Look-ups in named tables: a row name and a column name give one cell, copied from the table.

zefide:
fields: mon, fis, sebupu, kovibug
gog: [812, 72, 825, 882]
vakib: [821, 811, 125, 905]
vupet: [100, 92, 107, 809]
nipin: [844, 860, 823, 842]
tosuzu: [862, 776, 871, 879]
lemog: [86, 832, 69, 853]
lef: [835, 76, 849, 805]

gog, mon: 812
nipin, fis: 860
lemog, fis: 832
vakib, fis: 811
gog, kovibug: 882
vupet, mon: 100
lef, mon: 835
lemog, kovibug: 853
lef, sebupu: 849
tosuzu, sebupu: 871
vakib, sebupu: 125

Table zon
             tum     gil  mivona  kevurom     bim  tenifor    zupa     guz     kof
godak    -35.417  23.277  55.064   10.319  51.191   15.533  10.674   5.699  13.865
vozug      1.637  20.897  31.327   16.645  30.057   18.356  16.761  15.129  17.808
subuk     -4.833  21.312  35.472   15.540  33.747   17.863  15.699  13.482  17.120
lida     -33.785  23.172  54.018   10.597  50.260   15.657  10.942   6.114  14.039
vum      -55.592  24.573  67.987    6.874  62.698   13.996   7.360   0.564  11.718
depurud  -27.628  22.777  50.074   11.648  46.748   16.126  11.954   7.681  14.694
nup       12.516  20.198  24.358   18.502  23.851   19.184  18.549  17.897  18.966
banaku   -19.544  22.257  44.895   13.029  42.137   16.742  13.282   9.738  15.554
tini       2.855  20.819  30.547   16.853  29.362   18.448  16.961  15.439  17.938

What is the kof of depurud in zon?
14.694
What is the bim of tini in zon?
29.362
What is the tenifor of depurud in zon?
16.126
What is the kof of tini in zon?
17.938
What is the kof of banaku in zon?
15.554
What is the zupa of banaku in zon?
13.282
What is the zupa of subuk in zon?
15.699
What is the bim of nup in zon?
23.851
What is the mivona of banaku in zon?
44.895
Which row has the largest tenifor? nup

poto
columns: nefos, nam, vazefim
seb: [-3.98, 1.25, 2.02]
lef: [-3.47, -1.28, 4.26]
muboso: [2.96, -2.63, -2.59]
segik: [-3.33, 2.57, -2.22]
sof: [2.66, -2.39, 1.49]
vamom: [-1.66, 1.83, -2.48]
geze: [4.70, 0.06, -5.25]
nemovam: [-1.22, 5.89, -6.41]
vola: [-3.02, -1.96, 2.91]
sena: [-7.40, 5.85, -3.03]
kibara: [4.42, -3.16, 0.42]
pomu: [-3.94, -7.10, 4.25]
laliti: [-7.37, 5.04, 1.57]
sinase: [-2.55, 6.10, -4.05]

What is the nam of sinase in poto? 6.10
What is the vazefim of lef in poto? 4.26
What is the nam of sof in poto? -2.39
What is the nefos of seb in poto? -3.98
What is the nefos of vola in poto? -3.02
What is the nefos of nemovam in poto? -1.22
What is the nefos of geze in poto? 4.70
What is the vazefim of sinase in poto? -4.05
What is the vazefim of sof in poto? 1.49
What is the vazefim of seb in poto? 2.02
What is the vazefim of geze in poto? -5.25
What is the vazefim of nemovam in poto? -6.41
What is the nefos of sena in poto? -7.40
What is the nefos of pomu in poto? -3.94
What is the nefos of vamom in poto? -1.66
What is the nefos of sinase in poto? -2.55

nanimur =
cols = lop, zusi, bego, zupeba, meb, muz, liv, zaf
mono: [0.15, 0.08, -0.45, 0.39, 0.06, -0.44, 0.19, 0.13]
senofer: [0.36, 0.37, -0.42, 0.11, -0.12, -0.63, 0.16, 0.04]
sev: [0.09, 0.30, -0.46, 0.32, -0.39, -0.20, -0.17, 0.55]
vusak: [0.15, 0.15, -0.93, -0.10, -0.44, -0.43, 0.19, -0.31]
pesivaz: [0.51, 0.44, -0.54, 0.10, -0.41, -0.23, 0.05, 0.27]
rurodem: [0.04, -0.09, 0.00, 0.21, 0.79, -0.80, 0.03, 0.39]
femin: [-0.36, -0.11, -0.42, -0.62, 0.13, -0.60, 0.00, -0.23]
vum: [-0.34, 0.04, -0.53, -0.66, -0.18, -0.60, -0.02, -0.36]
zofuvot: [0.37, 0.01, -0.96, -0.25, -0.27, -0.17, 0.18, -0.18]

lop of femin = -0.36
zupeba of femin = -0.62
zusi of sev = 0.30
zaf of vum = -0.36
muz of vusak = -0.43
zusi of femin = -0.11
lop of sev = 0.09
zaf of senofer = 0.04
liv of sev = -0.17
zupeba of pesivaz = 0.10
zaf of pesivaz = 0.27
zusi of senofer = 0.37
meb of vum = -0.18
Row with the largest bego: rurodem

Table gatig
|  | zinifu | koba | vif | sibore |
|---|---|---|---|---|
| guvabe | 87.857 | 79.137 | 87.192 | 73.912 |
| zosek | 68.560 | 53.461 | 88.573 | 46.377 |
| gunak | 13.301 | 49.131 | 14.574 | 33.403 |
| ref | 62.537 | 64.063 | 56.560 | 62.183 |

vif of guvabe = 87.192
vif of zosek = 88.573
sibore of ref = 62.183
zinifu of guvabe = 87.857
vif of ref = 56.560
sibore of guvabe = 73.912
vif of gunak = 14.574
koba of gunak = 49.131
zinifu of zosek = 68.560
Row with the largest vif: zosek

dabiv:
columns: siser, nat, tuneso, rek, labake, bag, gad
pufuro: [0.349, -0.129, -0.611, -0.559, 0.421, -0.529, 0.066]
gozug: [-0.057, -0.219, -0.453, 0.166, 0.822, 0.618, 0.021]
rop: [0.201, 0.049, -0.543, -0.526, 0.400, -0.820, -0.058]
makepo: [-0.041, -0.363, -0.464, 0.369, 0.783, 0.705, -0.117]
gen: [0.189, -0.314, -0.584, 0.470, 0.590, 0.466, -0.122]
nem: [0.029, -0.388, -0.650, 0.236, 0.667, 0.476, -0.219]
bir: [0.362, -0.089, -0.153, -0.515, 0.394, -0.659, 0.121]
nir: [0.399, -0.291, -0.636, -0.567, 0.452, -0.801, 0.024]
dis: [0.041, -0.124, -0.668, 0.247, 0.472, 0.596, -0.081]
sab: [-0.413, 0.384, 0.512, 0.508, -0.274, 0.723, -0.059]
fadu: [0.140, -0.042, -0.508, -0.428, 0.422, -0.526, -0.096]
nok: [0.424, -0.204, -0.513, -0.548, 0.419, -0.708, -0.315]
sefab: [-0.401, 0.267, 0.591, 0.422, -0.240, 0.720, 0.196]

What is the rek of gozug in dabiv? 0.166
What is the gad of gen in dabiv? -0.122
What is the nat of gen in dabiv? -0.314
What is the labake of makepo in dabiv? 0.783
What is the gad of makepo in dabiv? -0.117
What is the bag of gozug in dabiv? 0.618
What is the gad of gozug in dabiv? 0.021
What is the tuneso of rop in dabiv? -0.543
What is the gad of dis in dabiv? -0.081
Which row has the largest bag? sab

